In the rows, 128 means zero.
The rows of R fall into several groups, and each row is roughly a mix of its group's hidden directions; one row fits no group.
R, 115 rows:
[[148  87 122 143 107  89 124 190 134 132]
 [138  71  91 133 110  83 148 154 127 123]
 [135 132 148 192 165 152 100 146 108 116]
 [130  89 149 141 160  99 101 165  97  95]
 [107 147 102 172 144  64 147 124 122 136]
 [ 96 146  98  94 166 155 120 143 149 172]
 [123 133 171 106  98 120 194 108 120 130]
 [143 111 172 186 142 152 118  97 104 120]
 [122 169 164 111 141  88 130 173 114 158]
 [101 149 111  94 170 105 111 107 138 178]
 [105 169 153  89 123 108 147 102 123 177]
 [118 118 105 115 104 120 184  86 148  91]
 [183  92 150 111 161 121 126  90 110 115]
 [ 78 139 120 136 115  81 156 106 143 168]
 [ 87 143 111  96 147 119 104  85 172 137]
 [171 149 105 121  85 129  87 115 122  89]
 [130 101 130 100 118  54 135 114 116 101]
 [146  84  67 110  85 130 118 128 123 126]
 [110 124 152 181 118  80 153 156 109 144]
 [134 145 110 181 123 186 116 123 149 102]
 [159 104 145 161 150 103  95  88 138  91]
 [ 93  93 112 144 122 137 174 179 142 116]
 [105 106  79 107  71 126 104 142 123 145]
 [ 98 116 149 112 150  67 128 160 118  94]
 [ 95 143 101 103 137 164 156 177 137 158]
 [105 150  80 169 114 130 100 161 153 152]
 [172 110 109  95  82 157 159 122 107 115]
 [ 95 127 101  66 128 110 127  90 153 140]
 [129 142  93 188 126 182 127 123 136 117]
 [120 155 151 108 105 169 183 161 119 117]
 [135 153 150 133 107 190 152 103 130 167]
 [113  55 107 127 122 159 122 139 126 159]
 [164 146  78 163 141  86 124 100 121 127]
 [121 118 149 128 131 205 145 135 130  91]
 [182 151 132  83 120 148 113 137 171 140]
 [152 177 157 119 117 189 121 116 140 119]
 [ 89 190 118  96 133 129 133 167 117 133]
 [145 120  70 114 134  74 111 138 145 153]
 [163 148 106 107 113 186 128  94 156 138]
 [ 87  91 167 151 138  99 120 172 140 136]
 [134 155 115 127 173 106  93 159 162 166]
 [150  98 129 120 105  68 158 139 135 168]
 [173 130  80 109  75 138 120 142 111 123]
 [156  86 111 116 156 146  80 117 162 107]
 [196 121 123 120  96 136 149 153 127  93]
 [113 154 131 130  87 179 164 100 103 112]
 [137 155 156 116  89 179 152 106  94 115]
 [141 110 156  73 128 142 120  76 103 113]
 [ 84 109 173 140 106 139 105 142  99 168]
 [162 147 136 126 157 162 106 180  93 115]
 [105 101 135 107 163 103  74 103 158 144]
 [161  95 101 139 144 105 122 118 159  71]
 [ 88 100  81  97  99 106 149 120 138 100]
 [184 117 160  90 123 112 121 132  83 123]
 [171 129 163 150 130  89 122 150 158 168]
 [114 180 108 145 141  89 182 131 124 128]
 [151 111  77 166 112 149 107 152 102 158]
 [163  73 115 108 148 145  91  95 112 134]
 [104 140  97 134 160  72 148 160 152 146]
 [143 126 125 107  75  86 119 165  99 152]
 [114 174 115 174 140  88 102 123 156 147]
 [147  90 173 103 160 151 146  89 112 122]
 [ 97 117 149 134 166  72 120 144  92 149]
 [130 148 196  98  98 138 135  97 130 112]
 [110 141 156 111 120 191 131  82 114 111]
 [129 108 150  86 113 127 145  59 120 146]
 [163 147 184 111 101 101 151 147 125 157]
 [172  86  83 140 110 135 117 130 134  86]
 [101 149  77 111 120  99 117 101 114 174]
 [112 138 173 136 127 136 117  59 111 105]
 [137 149 102 158  84 133 154 182 134 151]
 [179  82 152 121 152 117 134  85 112 137]
 [134  95  83 137 126  63 109 139 142 132]
 [137 134  98 130 156 183 149 114 149  81]
 [159 131 126  77 122 115  88 145  88  96]
 [114 154 144 169 180  84 141 141 140 142]
 [111 127 101 164 131  82  98  82 107 148]
 [137 139 124 106 125 135 169  72 139  78]
 [151  78  94 151 157  92 120 156 118 148]
 [164  97 164 113 145  85 103 111  99 150]
 [165 141 152 110  80 150 142 120 100 172]
 [119 116  85 119 125 147 104 154 155  67]
 [152 115 104 170 127 181 166 133 150 144]
 [119  90 101 122 110 114 179 165 131  90]
 [132  72 112 114 119  96 106 176 103 135]
 [110 144 128  89 160 124 102 143 149 188]
 [ 90 119 106 113 128 194 147 124 143  96]
 [125 156 167 200 120 143 124 125 148 125]
 [142 155 148  75 112  91 144 141 147 170]
 [156 177 101 134 139  90 170 155 130 141]
 [138 129  78 135 127 164 117 175 129  84]
 [161 101 156 186 121 110 114 148 158 111]
 [ 96 147 105 167 141 116 186 148 129 103]
 [153 103 107  85 134 127 124 113 169  76]
 [155 123 148 129 140 114 110  54 128 157]
 [151 135 154 159 148 140 163 189 142 110]
 [176 129 122 126 155 153 139  72 135  94]
 [128 107  86 128 143 136 140 197 152 139]
 [102 120 171  94  85 165 117 118 102 146]
 [146 111 153 102 138 153 147  56 124 121]
 [175  90 121 145 114 134 108 150 164  87]
 [144 172 126 126  75 128 175 158 122 124]
 [ 89 129  64 139 128 143 156 134  89 131]
 [134 118 148 123 178 132 101 157  71 111]
 [152 174 130 128 150 153 179 122 138  88]
 [134  71 103 115  94 138 110 109 134  82]
 [ 70 130 122 101 108 110 152  77 132 132]
 [126 168 118 184 113 105 145 134 158 165]
 [109 131 120 115 106  91 167  71 146 102]
 [150  85 161  98 146 155 161  93 113 112]
 [ 67 145 129  92 150 163 139 100 142 126]
 [ 95 181 141 108 121  97 144 118 137  81]
 [121 168 108 154 175 166  92 151 126 132]
 [174  91 134 121 152 141 123 180  99 114]
 [164 158 172  99  96 164 130 120 104 142]]
One row of each group comes first, with its name. Which group is each row after those in?
[155 123  77  83 139 159 110 109 158 141] -> <120>
[187 120 145 150 149  83  93 133 140 134] -> <93>
[104 173 160 116 111 125 169 170 121 104] -> <60>

[105 155 142 125 118  71  85 104 127 157] -> <60>
[100 141 171 151 128 166 149  92 110  91] -> <93>
[146 181 152 149 113  96 157  96  97 127] -> <93>
[ 81 133 147 140 169  99  91 152 122  98] -> <120>
[114 121 150  93 116  62 113  92 140 123] -> <93>
[180  94  97 128 110 151  96 106 127  97] -> <93>
[102  55 102 124 142 104 113 152 128 122] -> <60>
[131  93 113 142  98 109 106 157 117 189] -> <60>
[144 130 124 122  60 106 168 114 122 160] -> <60>
[129 167 135 121  71  83 127 131 117 161] -> <60>
[118 173 118 100 132 127 123 101 175 175] -> <120>
